Each row is where one point has got to under a steady rotation. How many ticks took it there?
The counts run from 0 to 374.
.07,.17,.32,.05,-.26,-.35,.02,.08,.08,.04,.05,.04,-.21,-.48,-.18,.01,.19,.11,-.02,.13,.19,-.11,-.05,.25,-.27,.40,-.17,-.37,.14,.05,.03,.08,.13,-.13,.20,.01,.21,.01,-.08,-.07,.09,.29  160
.09,.22,.04,-.07,.03,-.15,.05,.31,-.10,.34,.17,-.19,-.24,-.39,-.07,-.16,.18,.15,.09,.12,-.23,-.02,-.08,.26,-.39,.27,-.15,-.41,.04,-.16,-.07,-.09,.16,-.16,-.02,.05,.22,-.07,-.15,-.18,.13,.21  60
-.09,.18,-.10,.03,.01,-.26,-.10,.22,-.25,.04,.09,-.12,-.17,-.31,-.41,-.15,.05,.02,.13,-.04,-.13,-.13,-.19,.23,-.24,.03,-.06,-.32,.15,-.25,-.19,-.17,.09,-.06,.18,.17,.31,-.23,-.08,-.33,-.05,.38  321
.02,-.02,.47,-.22,-.11,-.12,.02,.30,.05,.14,.07,-.14,.26,.01,-.07,.03,.00,.20,-.38,.03,.06,.08,.21,.13,.05,.14,-.04,.20,.01,-.02,-.26,.26,-.02,-.20,.37,.03,-.21,-.14,.13,-.14,.16,.48  190
.25,-.01,.12,-.02,.06,-.07,.15,.33,.16,.29,.08,.05,.18,-.32,-.10,-.22,.06,.20,.05,-.08,-.04,-.19,.10,.29,.08,.04,.23,.16,-.38,.15,-.30,-.06,.05,-.14,.37,-.18,.17,-.26,.06,.06,.08,.38  211
.24,.43,.12,-.15,-.09,-.02,.19,.29,-.12,.38,-.05,-.08,-.19,-.23,-.11,.05,.03,-.03,-.18,.07,.05,-.27,.00,.35,-.13,.07,-.33,-.11,-.24,-.21,.10,.21,.20,.11,-.08,-.24,.23,-.08,-.02,-.07,-.08,.39  239
.24,.02,-.05,-.35,.10,-.30,-.21,.27,-.14,.50,.22,-.15,.11,-.27,.01,.06,.12,-.12,-.16,-.10,.17,-.03,-.21,.10,.06,-.14,-.03,-.27,-.16,-.23,-.01,.12,.05,-.27,.28,.31,.23,-.05,-.14,-.15,-.03,.12  326
.38,.21,.28,-.04,-.20,-.04,-.08,-.03,.14,.13,.33,-.22,.18,-.27,-.17,-.13,.17,-.19,.01,.13,.10,.06,.02,.15,.10,.22,-.02,-.08,-.03,.22,-.40,.20,.07,-.18,.46,-.16,.12,-.19,-.10,-.08,.09,.12  372
.38,.03,-.04,-.09,.07,-.35,-.23,.16,-.03,.33,-.11,.00,-.08,-.30,-.30,.18,-.21,.02,-.09,-.07,.02,-.21,-.10,.03,-.37,-.13,.06,-.02,-.13,-.15,.10,.04,.29,-.11,.12,.27,.31,.05,.11,-.15,.16,.21  242
.24,-.09,.14,.12,-.01,-.37,-.40,.16,.07,.06,.11,-.15,.04,-.18,-.26,.17,-.06,-.05,-.02,-.04,.09,.31,.00,-.11,-.18,.06,.04,-.12,.04,-.03,-.42,.06,.36,-.07,.38,.31,.13,.00,-.04,-.22,.22,.22  41
.00,-.17,.16,-.03,-.01,-.37,.00,.35,.16,.37,-.09,-.20,-.09,-.05,-.17,.26,-.21,.07,-.12,.04,.08,-.08,.11,.01,-.45,.07,-.21,-.15,.05,-.19,.19,.29,.24,-.03,.18,.23,.20,.19,.04,-.31,.04,.30  364
.12,.24,.28,.02,.00,-.04,.20,.37,.13,.24,.29,-.35,.08,-.12,-.10,-.34,.13,.07,.10,.14,-.08,-.01,.03,.22,-.05,.43,-.11,.01,.23,.06,-.29,.24,.04,-.26,.33,-.17,.03,-.05,.05,-.07,.14,.22  250
.15,.32,.03,.01,.03,-.13,.10,.42,.27,.30,-.08,-.30,.32,.09,.00,-.01,-.29,-.14,-.04,.11,.08,-.03,-.06,-.01,-.10,.16,.04,-.16,.21,.07,-.20,-.15,-.12,-.12,.28,-.14,.20,-.06,.15,.03,.19,.48  352
.16,-.01,.27,-.13,-.10,-.20,-.24,.20,.00,.28,-.14,.17,.24,-.12,.04,.23,-.12,-.10,-.37,-.03,.12,.10,-.20,-.13,-.11,-.02,.16,-.23,.03,-.07,-.27,.04,.01,-.15,.42,.32,.08,-.19,.23,.10,.24,.39  347
.21,.12,.23,-.17,-.22,-.54,-.24,.04,.12,.35,.34,-.10,.19,-.22,-.09,.13,.06,-.18,-.18,-.06,.42,-.11,-.16,.09,.04,.07,-.05,-.13,.09,.12,-.03,.20,-.10,-.18,.42,.11,.21,-.02,-.12,.06,.07,.08  226
.06,-.16,.28,-.02,-.04,.00,.09,.39,.09,-.06,.04,-.17,.05,-.05,-.15,.01,-.06,.29,-.10,-.02,.14,.17,.39,.14,.06,.19,.04,.08,-.17,.02,-.40,-.06,.14,-.07,.34,.11,-.07,-.13,.13,-.28,.12,.59  335
.05,-.01,-.06,.11,-.09,-.27,-.02,.41,.18,.09,.21,-.30,.25,.02,-.29,.24,-.15,-.16,.29,.01,.05,.00,-.09,.07,.06,-.09,.08,.14,.07,-.05,-.27,.10,-.02,.03,.51,.25,.16,-.17,.21,-.11,.21,.30  108
.27,.41,.07,-.15,.07,-.26,.13,.30,-.12,.39,-.13,-.10,-.09,-.15,-.02,.05,-.19,.09,-.28,-.09,.02,-.18,-.07,.14,-.22,.11,-.20,-.05,-.16,-.15,.04,.13,.37,.12,-.10,-.14,.13,.07,.06,-.16,.04,.46  240
.28,-.11,.04,-.04,-.08,-.09,-.25,.03,-.04,.12,-.01,.13,-.30,-.36,-.28,.21,.15,-.12,.09,-.10,.00,-.09,.01,.20,-.19,.15,.06,-.11,-.19,-.26,-.04,.34,.42,-.04,.26,.29,.32,-.25,.10,-.13,-.09,.21  98
.02,-.09,-.08,-.08,.03,-.30,.01,.48,.16,.35,.25,-.22,.05,-.18,-.15,.09,-.07,.15,.19,-.08,.00,-.26,.04,.18,-.09,-.05,.18,.20,-.08,-.09,.09,.02,-.01,-.18,.21,.32,.36,-.18,.21,.07,.22,.32  209
.02,.15,.38,-.12,-.20,.04,-.08,.14,-.02,.15,.24,-.15,.02,-.19,.01,.06,.31,-.10,-.18,.11,-.15,.27,.07,.21,.00,.29,-.14,-.11,-.04,-.09,-.37,.38,.09,-.09,.35,.01,-.15,-.28,-.08,.03,.13,.30  44
.11,.19,-.07,.04,-.10,-.12,.04,.12,.07,-.03,.37,-.16,.10,-.24,-.23,-.05,.21,-.10,.16,-.11,.04,-.07,-.04,.33,.29,-.03,.03,.09,-.08,.05,-.46,.04,.05,-.02,.52,.01,.06,-.38,-.11,-.10,-.01,.35  110
.25,.36,.17,-.05,-.09,.03,.27,-.07,-.03,.08,-.12,.05,-.01,-.33,-.12,-.23,-.03,-.07,-.01,.22,.09,-.28,-.12,.21,-.10,.09,-.15,-.17,.08,.18,-.32,-.04,.02,-.09,.44,-.30,.13,-.11,.14,-.33,.05,.47  317
.08,.07,.32,-.11,-.40,-.17,.14,.21,.04,.03,.24,-.16,.02,-.20,-.40,-.08,.07,-.05,.04,.26,.38,-.29,.11,.25,.03,.09,-.18,.01,.20,.03,.05,.15,-.22,-.18,.35,.03,.30,-.13,.26,-.14,.03,.16  193
.20,.14,-.04,-.12,-.12,-.17,-.09,.19,-.10,.05,-.07,-.13,.12,-.08,-.32,.14,-.31,-.10,-.13,-.05,.20,-.30,-.07,.06,.04,-.30,.10,.22,-.07,-.14,-.12,-.08,.06,.05,.28,.16,.27,-.19,.33,-.19,.22,.50  52
.13,.30,.00,-.06,.08,.16,.02,.03,.23,.43,.18,-.28,.08,-.16,-.05,-.12,.00,-.18,.08,.11,-.31,-.20,.08,.24,-.42,.05,.08,-.04,-.15,.06,-.23,.06,.21,-.08,.22,-.09,.29,-.32,-.12,-.04,.04,.36  27
-.12,.04,.09,-.17,.09,-.02,-.16,.25,.04,.31,.00,-.26,.35,.16,.08,.10,-.08,-.17,-.38,-.05,-.01,.07,-.04,.02,.00,.04,.08,-.09,-.01,-.10,-.28,.11,-.03,-.16,.55,.15,-.04,-.28,-.10,-.14,-.04,.52  291
.04,.00,.12,-.07,.12,.01,-.02,.33,.16,.41,.06,-.28,.28,.00,.19,.09,-.06,-.10,-.17,.05,.12,.26,.09,.05,-.03,.07,-.01,-.35,-.05,.00,-.37,-.11,-.02,-.20,.38,.12,.03,-.07,-.15,-.15,.12,.47  146
.04,.14,.00,-.08,-.12,-.16,-.18,.18,-.10,.02,.39,-.29,-.01,-.08,-.39,-.08,.08,-.11,.24,-.10,-.02,-.22,.05,.23,-.04,-.04,-.09,.22,.04,-.19,-.17,.28,.23,.09,.41,.21,.25,-.30,.19,-.26,-.12,.22  254
.17,.16,-.08,-.19,-.07,.22,.02,.07,-.07,.08,.04,-.32,.11,.05,.00,.14,-.05,-.31,-.14,.09,.30,-.03,.13,.13,.04,-.10,-.28,-.23,-.02,-.08,-.24,.07,.22,.09,.40,.09,.14,-.07,.03,-.48,.04,.52  113
.02,-.07,.14,-.09,-.23,.13,.20,.18,.22,.25,.11,.01,.13,-.36,-.04,.17,.21,.04,-.09,.20,-.01,-.14,.24,.36,-.06,.03,.09,.02,-.18,.08,-.10,.03,-.14,-.23,.26,.12,.17,-.43,.00,.11,.25,.50  88
.08,-.03,.33,-.20,.00,-.15,.20,.31,.01,.51,-.03,.05,.06,-.37,.22,.04,.09,.19,-.34,.11,-.01,.15,-.01,.16,-.17,-.02,-.18,-.18,-.25,.01,-.18,.05,-.03,-.16,.27,-.01,-.13,.11,-.13,-.18,.15,.40  0
-.11,.00,-.19,-.02,.07,-.31,.08,.25,.04,.03,-.07,-.10,.02,-.11,-.23,.15,-.17,.12,-.04,-.10,.02,-.34,-.03,.20,-.17,-.13,.02,.02,.06,-.08,.04,-.15,.12,-.15,.36,.31,.16,-.08,.05,-.39,.08,.62  175
.31,.24,.07,-.13,-.01,.16,-.11,.28,.02,.29,.02,-.17,.31,.10,.15,.19,-.06,-.38,-.15,-.06,.04,.09,-.11,.07,.18,.17,-.05,-.01,-.09,-.14,-.28,.36,.08,.01,.39,-.05,.04,-.22,.25,.09,.12,.42  168
.17,.29,.19,.08,.06,-.12,.06,.39,.12,.17,.15,-.38,.15,.07,-.18,-.34,-.13,.01,.07,.09,-.08,.11,.05,.09,-.14,.32,-.14,.07,.17,.04,-.44,.18,.09,-.10,.30,-.29,.02,-.02,.09,-.25,.06,.28  251
-.21,-.10,.17,-.01,.02,-.37,-.33,.27,-.09,.09,.06,-.15,-.19,-.06,-.37,.03,-.04,.04,-.06,-.15,.06,-.01,.08,.12,-.35,.22,-.03,-.15,.08,-.26,-.03,.22,.32,-.02,.25,.31,.23,-.11,-.04,-.26,-.26,.27  220
.05,.06,-.01,.04,-.09,-.47,-.11,.41,-.03,.14,.11,.17,.04,-.38,-.18,.16,.15,.01,.01,-.11,.15,-.06,-.29,.15,.09,.12,.17,-.29,.01,-.11,-.12,-.07,-.09,-.19,.29,.30,.28,-.26,-.05,.14,.11,.35  20
.11,.11,-.04,-.12,-.02,-.10,.04,.25,-.05,.20,.14,-.13,-.25,-.39,-.07,-.04,.16,.05,.11,.15,.01,-.06,-.03,.26,-.27,.23,-.18,-.51,.17,-.17,.06,-.03,.18,-.15,.06,.25,.33,.05,-.03,-.30,.19,.30  59
-.03,-.04,.00,-.22,-.02,-.03,-.18,.20,.14,.30,.03,-.31,.36,.12,-.07,.16,-.04,-.29,-.23,.03,.15,-.16,.03,.14,.02,-.15,.07,-.11,.03,-.05,-.07,.16,-.21,-.32,.47,.17,.14,-.30,-.05,-.14,-.04,.39  292
